In the rows, zero is written as 128.
Each path is a new rotation, seen through one point. The rows after it are directions, each followed by how far the rotation turns it, in deg/step (0 if it stays put).
Each turn is a multiple of 5 degrees from 10 to 175, or 0.
Each row of a path follows its step; steps can be skipped.

step 10: [126 122 125 121 125 121 138 122 120 127 131 130 117 125 126 134 134 129
 117 135 123 134 122 135 122 125 131 119 139 123 132 135 123 134 121 126
 123 129 125 127 122 133 134 121 130 132 127 136 134 124 124 130 136 134
 140 119 124 123 125 129 140 126 121 126 126 115 124]
step 14: [139 129 119 128 128 134 127 134 131 129 127 127 129 135 127 132 124 135
 127 124 134 129 128 125 148 129 128 134 135 134 124 136 122 137 135 137
 133 135 126 122 131 130 128 129 127 120 128 127 125 128 125 126 128 130
 114 123 127 139 133 131 126 128 127 121 146 135 138]
step 16: [135 129 127 127 138 121 124 131 141 127 129 128 123 140 129 125 132 115
 122 128 126 136 125 126 121 125 132 126 130 130 123 120 114 130 119 135
 133 129 121 132 121 130 131 131 132 126 127 133 129 145 129 127 126 143
 123 120 130 121 130 123 131 127 133 116 129 128 130]
step 26: [129 120 128 132 124 134 111 134 138 132 121 135 131 133 121 129 115 126
 112 131 126 132 130 116 124 124 128 122 125 131 127 135 134 129 129 138
 132 126 125 130 128 121 128 121 121 132 118 123 128 133 132 125 130 128
 131 131 132 134 119 133 135 132 121 130 132 128 115]
step 27: [135 130 132 123 134 123 127 134 136 126 135 143 119 123 132 127 128 127
 135 131 137 131 126 121 119 123 135 122 142 128 121 126 119 130 125 131
 122 143 131 132 129 133 127 125 119 129 120 131 138 116 133 123 121 134
 127 130 134 126 122 125 129 128 120 127 131 127 121]
step 28: [119 145 133 125 127 128 125 131 124 127 133 120 124 119 127 131 117 129
 123 131 136 126 131 134 127 126 122 124 124 122 124 142 116 125 125 136
 129 127 131 127 126 122 130 127 128 131 132 130 134 130 127 124 125 136
 134 130 141 124 130 130 146 123 122 122 133 119 131]
step 29: [130 132 121 125 126 137 119 131 122 134 124 130 106 125 130 128 127 127
 129 130 129 122 129 134 133 126 138 127 135 127 122 137 123 133 129 139
 135 124 129 129 127 123 127 123 122 133 126 121 126 128 129 138 143 133
 132 118 129 132 120 133 118 128 131 123 126 121 120]
[128 129 129 129 130 130 126 127 127 129 128 129 130 126 128 129 129 127
 127 128 127 127 129 129 129 128 125 128 126 129 128 127 127 130 127 129
 130 128 126 130 128 125 126 127 129 130 128 131 126 130 128 128 126 129
 128 126 128 128 128 125 130 128 129 128 129 129 126]  145
[128 128 129 126 127 131 127 126 126 129 129 129 128 129 130 127 128 126
 126 126 129 129 129 127 128 128 127 128 128 129 128 126 130 127 130 127
 127 131 128 128 128 128 126 128 129 128 126 127 129 127 126 128 129 130
 132 127 128 127 127 128 125 128 128 129 128 128 128]  125
